Each row has a name. Each question is about the rows just above it. Places in a row count from 0.

<211>: [119  98 116 133 169 117  73 117 178 103 144 150 119 163 105 169 144 124
 129  59 134 130 107 108 111  96 123 146 105 138 142 114 160 107  86  98
 175  61 108 119 118  55  44 108 163 104 119 144 111 142 101 101 144 138
 140 119 150 160 109 149 127 147 156  67]
<102>: [130 144 107 111  98 175 126 105 160 117 121  99 127 116 146 138 141 166
  86 213  79 137 118 104 119 133 177 169 147  61 128 122 100 207 160 127
 131 191 198  80 103 171 186 138 129 129 155 128  96 141 129 169 110 130
  81 130 156 131 124 135 128 105 134 129]
<34>: [130 144 107 117 141 175 126 105 110 117 121  99 127 116 146 138 141 166
  86 213  79 137 118 104 110 133 177 169 147  61 128 122 100 113 160 127
 131 169 198  80 103 171 186 138  76 129 155 128  96 141 129 169 110 146
  81 130 156 131 124 135 128 110 134 129]
<119>: [122 145 105 156 146 156 143 176 107 121 119  67  80 131 144 127 133 138
 147 105 129 134 103 197 125 150 100 121 161 155 142  98 169 154  96 128
  78 144 170  86 142 108 160 105 163 105 128 121 129 122 135 138 160 150
 132 104 190 129 169 116 163  96 169 105]
<154>: [124 175 127  86 117 160 130  97 138 178 104 101 105 121 142  79 161 169
 146 218 107 162 155 145 146 129 174 134 150  83 121 111 110 177 145 137
 102 200 171  98 128 167 191 150 131 118 109  81 135  86 151 133 166 156
  99 103 147 119 117 149 146  99 129 138]
<178>: [122 145 118 156 146 156 143 176 107 134 119  67  80 131 144 127 177 131
 147 186 129 134 103 197 125 150 100 121 161 155 142  98 169 154  96 128
  78 144 170  86 142 108 160 177 163 142 169 177 109 109 112 156 131 101
 146 126  96  80  79 104 121 129 117 150]
<134>: [149 160 129 146  86 145 170 172  79 169 131  96 106 104 163 107 118 160
 156 223 127 163 109 184 133 138 153 116 190 118 123 136 166 171 156 127
  66 160 143 117 146 170 200 105 128 127 103  92 145 130 153 129 169 147
 109 129 150 134 178 128 142 101 122 150]
<174>: [149 117 121 129 133  86  95  92 169 128 175 190 134 144 106 134 140 117
 138  93 116 147 127  91 101  67 172 142 112  79 132 140 144 124 146 103
 186  83  79 169 127 113  61 110 123 131 129 152 108 133 106  96 124 150
 123 128 105 145 103 165 105 150  96 108]
<138>: [128  98 116 133 169 117  73 117 178 103 144 150 119 163 105 169 144 124
 129  59 134 130 107 108 111  96 123 146 105 138 142 114 160 107 104  98
 175  61  86 122 118  55 104 108 163 104 127  86 111 142 101 101 144 138
  86 119 150 160 109 149 127 147 156  67]
<21>: [158  80 134 169 122  98 107 180 117 109 163 147 131 142 127 178 103 144
 133  88 169 137  79 145 106 101 100 128 150 160 127 154 200 106 117 107
 131  44  59 129 129  84  85  67 147 121 107 109 141 165 131  99 160 129
 130 140 138 175 155 132 118 156 145  96]
<56>: [111 119 103 156 145 134 151 135 118  79 127 129 163 118 121 155 110  61
  96  66 109  84 117  93 110 156 101 127  96 144 146 126  85 105 129 124
 154 110 163 160 134 122 100 150 111 146 178 225 102 155  80 146  44  99
 150 163 101 106 138  99 116 133  98 147]
At which places does <138> hold [104]?
34 42 45
At which places does <119> hold [105]?
2 19 43 45 63
Every place of [131] in <178>:
13 17 52
Places of [110] in row <34>:
8 24 52 61
Every place of [129] in <102>:
44 45 50 63
Places of [213] in row <34>:
19
Every place of [119] in <211>:
0 12 39 46 55

<165>: [130 121 127 126 126 124 123 130 127 123]
<56>: [226  70 134  35 175 172 137 111  85  76]
<178>: [130 121 172 126 126 124 123 130 136 160]
<102>: [130 121 127 126 126 124 105 131 115  91]
<134>: [103 120 122 151 104  96 109 138 139 127]
<211>: [123 123 123 165 103 165 117 135 145 165]
<138>: [211  72 132  49 163 158 128 119  92  77]
<119>: [173 173 141 173 120 129 141 128 146 173]
At which places does <211> hold [165]?
3 5 9
Every place of [173] in <119>:
0 1 3 9

<154>: [ 36 181  48 197  99]
<138>: [230  77 205 147 104]
<134>: [227  46 227 228  55]
<211>: [194 195 163 141  31]
<178>: [ 73  73 137 137 138]
<165>: [186 182 100 187 102]
<34>: [ 32  85  32 173  85]
<174>: [ 66 186 102  68 142]
<56>: [ 64 143 126  42 231]
<102>: [188  93 235 236 103]
<119>: [194  53 227  70  73]
<21>: [ 22 144 211  96  27]
Places of [32] in row <34>:
0 2
Places of [96] in row <21>:
3
At which places does <134> hold [227]?
0 2
Every place of [137] in <178>:
2 3

<119>: [116 178 116 192 116 192 192]
<102>: [116 178 192 192 178 192 117]
<138>: [191 157 113 117  67  74  40]
<56>: [116 178 116 116 116  89 116]
Places of [116] in row <56>:
0 2 3 4 6
Places of [116] in row <119>:
0 2 4
Places of [192] in row <102>:
2 3 5
Every place of [192] in <119>:
3 5 6
Every place of [113] in <138>:
2
At which places does <102> hold [178]?
1 4

<134>: [129 170 170  94 192 174 153  95  97]
<178>: [142 188  38 201 187 250 236 130 221]
<138>: [196 176 134 135 134 235 176 171 134]
<102>: [ 10  98 113  24 184 174 117  97  95]
At which places does <138> hold [134]?
2 4 8
At which places does <134> hold [94]?
3

<174>: [137 142 129 109 132 135 125 133 156 100 135 124 111 137 111 108 149 130
 110 104 131 125 108  91 149 162  81 103 156 142  96 114 111  78 165 155
 160]
<119>: [120 135 129 119 126 135 115 162 131 111 136 131 113 140 122 154 149 113
 118 114 122 128 122 121 124 123 134 124 112 123 144  78  97 156  97  87
  97]
<211>: [135 140 149 147 155 130 108 141 119 134 120 156  88 166 107 121 113 131
 152 142 110 143 141 118 129 161 125 135 148 154 120 107 140  85 117 124
 164]
<34>: [142 125 131 124 138 124 109 133 137 118 123 117 122 131 129 118 136 116
 111 127 134 119 115 104 121 153 121 113 131 124 122 125 145 117 107 125
 136]
<102>: [142 143 134 122 120 149 131 112  76  78 133 216 114  68 104 114 120 106
 124  84 124 160 130 169 135 191  99 113 111 135 121  85 123 109 132 144
 135]
<56>: [124 135 126 135 138 115 129 112 150 138 119 139 129 129 120 126 135 116
 130 125 131 110 134 125 122 135 129 155 147 129 133 120 128 121 112 132
 136]
<154>: [133 127 112 110 127  98 131 139 104 129 122 168 118 116 151 134 135 142
 107 139 130 125 110 132 114 134 105 125 134 137 141 120 141 129 102 131
 128]
<21>: [142 125 131 124 138 124 109 133 137 118 123 117 122 131 129 118 136 116
 111 127 134 119 115 104 121 123  96 130 111 143 103 123  89 109 203 102
  92]
<178>: [137 142 129 109 132 135 125 133 156 100 135 124 111 137 111 108 149 130
 110 104 131 125 108  91 149 148 128 119 127 131 123 124 142 107 138 136
 142]
<165>: [142 143 134 122 120 149 131 112  76  78 133 216 114  68 104 114 120 106
 124  84 124 160 130 169 135 133 121 123 153 128 108 116 141 137 115 131
 146]
Every place of [139] in <154>:
7 19
Every place of [149] in <102>:
5
Every place of [116] in <56>:
17

<165>: [179 116 126  95 210 121 123]
<119>: [172 158 152  23 153 140  83]
<102>: [123  74 237 151 113  97 100]
<134>: [ 39 191 152 169 174 136 106]
<154>: [126 182 206 206 196 206 206]
<211>: [105  98 190 150 150 111  31]
<138>: [102 105 229 181 168  95 125]
<174>: [185 220 176  80 152 139 122]
<34>: [165 167 219 126 198 111 105]
<21>: [102 105 229 181 168  95  80]
<178>: [179 116 126  95 210 121  47]
Every place of [150] in <211>:
3 4
At which places does <154> hold [206]?
2 3 5 6

<34>: [100 100 100 141  93 100 100]
<174>: [180 120 217 149  77  78  94]
<56>: [ 93 101 101 101 101 156 156]
<138>: [180 120 101  91 109 146  60]
Every place of [101] in <56>:
1 2 3 4
Every place of [100] in <34>:
0 1 2 5 6
At which places does <34> hold [93]?
4
At which places does <138> hold [180]?
0

<134>: [ 20  91 137 156 144 186  90 175 148 180 177 143 162  82 123 154 171]
<21>: [101  93  93 110 167 129  80 158 178 155  93 160 100 146  97 105 100]
<102>: [126  98  79 102 117 198  98  89 115  98  78 115  89 166  89  96  89]
<56>: [135 131 129 122  89 200  85  96  85  86 114  93 120 143 156 131 109]
<138>: [ 95  85  84 108 163 156  69 152 163 148  79 159  89 157  74 132  79]
<34>: [227 146 133  85 142  84 130 113 169 114  97 133 107  60  76  75  92]
<174>: [227 150 111 111 121  73  73 111 137  73  76 111 111  83 111  73 111]
<178>: [ 20  91 137 156 144 186  90 175 147 180 129 161 125 207  88 155 134]
Places of [89] in row <102>:
7 12 14 16
At which places does <174> hold [73]?
5 6 9 15
Every place of [93] in <56>:
11
Every place of [131] in <56>:
1 15
At which places does <34> hold [146]?
1
Every place of [111] in <174>:
2 3 7 11 12 14 16

<211>: [133  38 117 133  31 168]
<138>: [116 131 160 160 119 116]
<174>: [132 196  90 186 132 132]
<165>: [159 191 127 191 159 159]
<154>: [ 93 205 158 192 205 128]
At which places does <165> hold [127]?
2
At which places does <174> hold [132]?
0 4 5
Every place of [159] in <165>:
0 4 5
Every place of [205] in <154>:
1 4
At which places does <154> hold [128]?
5
Every place of [116] in <138>:
0 5

